(in the rows, 128 means zero)
One turn sends every row of this set to another row. A few are shown first. Where does it send the rows asked after them?
q245: [118 120 125 169 129 113 163 128 103 144 126 115 108 110 113 109  81 126
 143 128 119 114 123 141 140 140 135]
q487: [108 128 125 156 115  88 145 117 150 143 145 117 105 100 122 120 111 130
 156 128 122 148 142 140 162 135 114]
q556: [132 142  99 124 109 111 140 144  82 149 124 110 156 102 145 135 113 118
 120 111 131 115 117 148 127 115 140]
q777: [123 101 145 134  99 117 131 141 129 171 148  95 155 107 112 100 124 127
  99 139 125 132 138 139 133 142 149]
q49: [113 146 145 108 102 125 148 136 104 112 161 130 119  98  82 130 110 128
 130 105 153 149 120 122 146 129 141]
q543: [113 125 127 165 119 109 182 131 119 130 137 121 119 105 123 102  87 119
 155 138 119 130 118 140 129 129 142]
q499: [125 122 128 128  85 117 132 138 102 113 140 134 117  93 117 110 130 102
 135 108 136 154 114 118 176 115 102]
q637: [137 144  95 129 114 106 100 142 114 137 131 127 123 117 146 140 121 120
 133  99 126 119 144 119 151 125 125]
q425: [133 122  95 142 124  94 120 135 155 125 130 129 128  92 113 156 112 124
 105 113 123 148 107 138 135 104 118]
q955: [113 100 145 122 110 119 139 142 131 153 152 115 149 112 118 100 121 133
  88 144 119 139 130 152 131 127 152]
q865: [147 134 101 113 102 111  95 135 113 129 128 131 121 106 148 124 112 132
 125  98 122 136 134 120 135 124 115]
q530: [126 112 136 132 107 114 113 145 153 147 134 120 128 113 122  96 121  92
 103 141 100 131 137 120 158 129 122]
q732: [128 127 120 126  94 107 139 123 115 108 121 132 118  72 118 110 116 113
 136 118 144 156 108 124 161 118  97]
q122: [131 126 114 144 112  86 121 147 157 126 139 116 137  96  97 164 127 107
 109 114 117 148 107 127 150 107 121]
q886: [120 113 169 120 104 119 132 142 118 159 152 115 142  99 102 109 116 122
  83 131 122 147 130 151 140 130 141]
q595: [109 119 134 178 114 114 171 126 118 148 137 123 124 116 109 107  96 123
 154 123 135 136 108 142 130 137 135]
q618: [147 123 128 130 119  93 134 151 147 122 140 108 151 116  90 144  95 111
 123 120 141 126  93 123 109 129 146]
q457: [121 153  94 140 114 124 142 153  85 153 138 103 149 107 134 135 121 123
 122 104 127 118 123 132 132 114 149]
q549: [137 140 130 137 110  97 142 148 142 131 137 103 160 116  81 137 110  91
 115 117 148 126 103 116 115 125 139]
q605: [126 128 137 125  95 132 152 137  91 109 164 129 130 108  98 108 127 125
 127 107 161 139 137 113 143 124 142]
q184: [126 139 135  98 102 123 155 137 101 106 165 115 131 102 104 106 118 131
 133 112 163 144 123 122 143 125 135]
q164: [130 115 130 126 111 113 120 140 159 121 126 129 125  92 119  97 114 105
  97 143  96 143 128 111 143 119 126]
q557: [132 145 114 132 119 118 137 151  73 153 129 106 143  96 135 127 111 112
  96 109 118 115 131 143 141 113 136]
q227: [116 137 112 138 122 100 143 116 152 145 141 109 103  92 134 101 105 133
 136 133 115 152 146 143 147 127 107]
q933: [130 142 124 130 120  97 134 140 143 138 130 101 134 109  74 148  88 113
 127 119 134 116 101 121 121 139 142]

q732 turns into q164
q530 turns into q637
Where do these go?
q955 turns into q556
q595 turns into q549
q245 turns into q933

One turn sends every row of this set to another row. A few are shown first. Where does it send the rows asked after them?
q685: [117 149 141 123 105 146 134 152 153 142 120  96 147 123 104 131 133 134
 128 135 111 148 137 149 113 131 133 103 134 101 131 100 115 102 143 173]
q361: [110 120  98 143 133 123 127 110 117 167 125 124 112 143  95 135 105 147
 137 132 113 121 116 137 145 113 126 121 129 128 152 133 100 127 124 138]
q620: [111 116 130 121 121 118 125 133 127 130 137 128 117 113  71 137 108 164
 131 146 130 162 115 113 174 121 129 114 121 115 135 129 121 127 129 143]
q746: [106 159 179  95 122 127 123 116 129 130 147 128 147 111 154 145 110 165
 133 136 132 107 117 139 115 105 124 117 125 127 136 126 102 141 120 129]
q263: [113 144 116 121 137 112 124 134 111 124 144 138 155 127 141 124 132 130
 129 144 105 105 117 156 129 110 150 131 143 143 141 119 143 154 147 144]
q398: [106 142 133 146 129 106 115 130 135 117 120 117  77 108  91 164 102 151
 114 146 121 126 120 141 134 119 122 107 124 110 130 107 138 123 125 135]
q252: [138 146 139 128 120 160 143 123 136 123 131 120 139  92  87 150 158 150
 111 105 111 129 122 122 116 115 139 104 152 125 168 126 124 156 135 124]
q20: [ 83 114 126 122 126 129 122 121 138 140 100 112 139 129 114 148 133 131
 132 151 122  99 107 103 167 115 145 107 119 109 128 116 120 137 113 149]
q642: [ 88 126 100 118 142 116 118 132 142 133 117 121 127 116 126 146 152 151
 122 153 134 116 105 128 170 113 133 114 142 115 116 125 122 133 117 163]
q241: [111 154 137 119 109 119 122 145 135 103 141 113  87 120 117 132 135 156
 116 101 123 108 113 102 142 119 125 124 124 134 128 113 127 135 132 177]
q579: [108 173 148  92 134 131  87 117 148 130 114 145 140 113 126 126 121 145
 128 130 102 122 126 117 132 127 121  87 143 138 142 111 128 137 138 131]
q994: [104 130 148 111  99 128 161 131 133 162 132 102 144 120 119  90 135 139
 114 141 116 129 129 123 119 106 130 131 153 134 126 120 135 140 131 150]
q195: [ 88 146 163  85 129 116 100 120 121 140 126 126 159  86 118 133 147 126
 125 139 141 143 119 116 127 125 137 109 120 121 140 136 106 141 146 132]
q599: [148 136 121 116 105 105 123 126 103 126 107 114 114 128  77 148 120 124
 132 113 111 127  88 127 130 105 128 123 112 121 133 137 117 123 129 135]
q963: [122 136 158 125 119 131 111 113 137 122 152 100 141 115 140 110  98 165
 109 126 129 120 135 144 114 132 119 109 147 148 122 120 118 118 105 142]
q960: [152 155 145 143 119 130 125 119 140 120 159 105 124 117 123 122 133 137
 129 116 137 152 104 145 106 122 151  88 138 126 161 117 110 114 115 133]
q273: [123 146 134 104 139 142  96 113 129 110 123 130 140 133 116 131 143 145
 111 128 119 135 137 130 125 149 138 102 153  86 136 120 129 122 157 132]
q386: [116 113 189 113 124 122 122 131 121 130 125 110 147 108 113 142 173 161
 137 145 126 156 111 129 105 114 132 124 128 126 132 121 125 138 125 132]
q874: [145 149 142 115 100 138 146 120 150 134 149  89 138  92 127 149 105 156
 133 107 122 157 121 145 114 120 138 126 128 123 169 115 127 134 120 154]
q61: [140 139 116 113 143 128 135 105 114 122 137 112 151 128 135 137 123 123
 126 120 137 115 134 169 126 123 128 109 136 126 120 124 150 161 119 126]
q26: [123 128 120 120 111 150 112 106 108 125 129 130 144 104 119 157 117 146
 144 125 134 120  90 109 142 120 107 147 104 151 130 130 123 134 114 134]
q339: [142 145 134 132 126 102 124 125 113 146 149 128 107  99 110 142 106 158
 143 138 135 132 107 121 133 114 126 144 118 101  97 131 120 117 119 148]
q853: [114 143 138 112 129 138 156 165 133 131 131 121 141  98 122 124 132 137
 120 138 123 117 137 122 131 112 145 126 162 160 134 121  93 143 150 151]
q743: [117 119 120 120 122 121 129 121 127 140 135 128 148 114 146 142 137 143
 127 134 129 188 118 177 115 117 130 115 124 131 135 121 129 130 123 140]
q470: [120 122 144 142 130 132 137 117 131 136 134 118 160 113 104 131 132 106
 143 138 134 163 121 154 109 135 139  97  99 117 141 105 129 150 131 135]
q889: [111 132 125 140  92 133 124 161 121 155 108 109  92 117 100 145 114 155
 116 120 135 127 117 135 135 102 134 115 117 123 124 144 107 148 108 139]
q982: [139 162 136 104 131 132 128 144 135 104 132 117 130 107 108 147 154 127
 130 143 141 111 109 138 126 119 142 115 144 163 164 146 137 150 139 133]
q572: [127 146 122 120 114 138 143 135 150 159 121 126 129 115 145 123 117 125
 116 138 123 157 126 130 115 123 144  87 157 101 129 106 141 107 124 131]
q778: [118 134 120 134 133 129 130 113 105 102 149 138 131 107 104 146 140 143
 132 133 142 119  79 119 140 111 105 132 118 154 122 114 107 123 123 138]
q452: [112 144 131 120 111 127 122 121 131 131 127 115  80 116 141 144 124 141
 113  96 126 103 113  79 127 124 135 119 128 131 138 125 119 131 127 142]

q386 turns into q252
q339 turns into q889
Where do these go?
q743 turns into q874
q746 turns into q853
q452 turns into q642

One turn sends every row of this set to another row. A few are shown first. Where does it send the rows asked after them?
q389: [125 126 123 135 148 119 141 111 137 115 155 140 137  98 134 136 154 126]
q820: [122 136 137 105 125 109 139 129 102 133 108 120 151 111 104 116 122 127]
q77: [124 130  99 121 108 127 125 131 105 117 114 119 125 129 163 116 123 148]
q763: [136 130 122 132 123 106 130 132 135 138 107 132 124 149 180 120 131 115]
q759: [139 132 119 133 124 136 115 141 111 133 157 120 109 155 110 126 146 140]
q310: [129  92 117 127 122 111 130 137 129 109 119 138 127 139  89 119 133 155]
q909: [136 132 121 140 127 118 150 127 130 108 105 127 137 108 135 144 149  88]
q170: [123 145 118 135 116 124 132 138 104 149 125 108 129 150 109 102 145 125]
q903: [152 154 145 131 123 120 128 143 111 127  98 156 142 149 145 121 127 139]
q669: [135 152 129 123 117 127 114 155 121 145 130 121 150 117 123 129 155 142]
q532: [129 123 130 128  97 103 122 126 141 101  96 132 122 143 106 116 119 136]
q954: [134  81 122 128 105 114 132 142 131  96 118 123 126 118 112 128 138 107]
q957: [145 131 115 133 119 114 146  97 116 131 141 176 136 133 130 124 133 116]
q45: [127 133 135 141  96 125 120 116 118 120 109 162 114 156 123 141 143 131]
q213: [146 116 126 111 160 130 153 149 131 120 100 128 128 118 147 130 138 147]
q533: [144 107 148 109 136 112 128 146 132 118 155 146 101 118 155 128 124 118]
q716: [120 127 104 129 135 108 132 132 139  95 126 158 107 144 143 154 130 114]
q704: [133 134 122 137 118 100 103 141 139 116 137 135 143 116 146 162 145 116]
q749: [139  85 119 133 129 113 134 142 123 143 159 128 128 143  99 136 138 120]
q92: [129 108 150 106 130 114 159 167 126 129 129 117 138 119 124 103 134 123]
q791: [128 171 122 124 159 115 133 132 124 119 119 130 125 120 136 129 121 111]
q322: [175 111 118 132 137 120 143 147 132 123 119 129 129 108 126 120 101 136]
q454: [136 129 105  97 127 104 167 127 110 138 136 144 138 137 104 129 114 119]
q154: [132  86 122 131 124 111 133 133 119 119 153 156 124 163 151 121 134 126]
q805: [138 123 126 125  97 124 155 145 144 142 152 149  95 127 145 127 129 129]
q261: [139 133 127 113 103 100 135 132 102 130 138 170 117 147 106 135 115 113]
q644: [117 119 114 131 154 106 134 156 161 117 141 113 118 121 125 130 137 122]

q954 turns into q957
q820 turns into q749
Where do these go?
q310 turns into q261
q389 turns into q704
q213 turns into q533
q716 turns into q791
q77 turns into q322
q759 turns into q532
q154 turns into q903

One turn sends every row of this set to another row. A few are shown first. Where does it send the rows asked after them?
q482: [149 131 140 140 151  90 129 119 129 115 116  97 119]
q257: [ 96 123 132 133 136 149 129 104 146 136 137  99 146]
q884: [ 96 107 130 141 133 137 103 123 144 124 132 112 134]
q979: [121 132 115 160 124 117 132  84 120 124 142 130 144]
q980: [ 99 116 134 152 131 130  98 128 135 118 133 121 135]
q192: [125 112 127 114 127 120 114 138  89 103 123 127 124]
q645: [128 145 141 105 117 128 163 106 120 113 108 121 126]
q207: [ 92 109 130 135 135 145 118 116 149 132 136 103 140]
q578: [144 110 134 132 149  98 133 123 140 122 117  89 117]
q638: [118 106 113 161 120 112 114  98 127 118 139 133 137]
q858: [118  93 120  97 134 139 129 127 108 121 123 106 126]
q831: [132 151 142 107 113 121 155 113 117 103 109 128 126]
q91: [149 134 135 130 156 104 149 109 137 128 119  82 129]
q735: [144 111 136 127 152 103 139 117 143 124 117  83 119]
q492: [121  96 121 104 128 130 122 136 103 111 121 118 121]
q551: [130 146 133 112 132 129 138 115  79 111 126 122 139]
q537: [103 150 141 154 131 132 115 116 123 119 137 122 147]
q717: [129 108 136 107 110 119 135 131 131 103 103 125 110]
q493: [101 154 140 148 134 139 126 108 126 128 137 113 152]
q730: [ 99 143 136 139 137 149 134 102 137 134 138 104 151]
q190: [115 119 113 145 126 129 143  78 131 137 142 114 147]
q277: [130 133 132 117 128 120 124 131  84 103 123 128 129]
q418: [133 141 141 113 111 112 142 123 117  97 106 135 116]
q592: [104 136 136 155 129 127 101 125 126 114 136 125 138]
q585: [125 132 137  96 117 136 166 109 131 116 110 111 123]
q634: [119 125 126  96 138 144 152 107 100 126 126 101 138]
q958: [118 131 117 153 127 123 140  79 123 131 143 120 147]
q713: [131 121 140 111 110 115 135 129 125  97 103 133 113]
q106: [112 103 111 143 128 130 138  82 136 135 137 113 142]
q99: [152 139 141 140 149  96 137 116 127 115 119  97 124]
q544: [124 115 133  95 118 132 159 114 137 116 103 109 118]
q863: [122 105 132  98 114 129 146 121 136 111 105 115 113]
q111: [113  92 110 146 123 122 127  92 137 132 138 117 136]
q127: [147 139 141 135 151 100 147 111 131 122 117  89 125]
q463: [116 104 121  93 139 143 146 114 106 127 123  97 133]
q439: [146 117 137 137 148  93 126 126 137 116 112  95 117]
q60: [123 124 114 164 122 114 120  93 120 116 139 132 140]
q168: [123 145 130 104 134 139 150 108  89 120 126 110 143]
q478: [115  95 110 154 121 117 117  97 132 124 137 125 133]
q828: [146 122 135 127 154 105 148 110 142 129 118  81 123]

q980 turns into q493
q551 turns into q463
Where do these go?
q645 turns into q863
q979 turns into q106

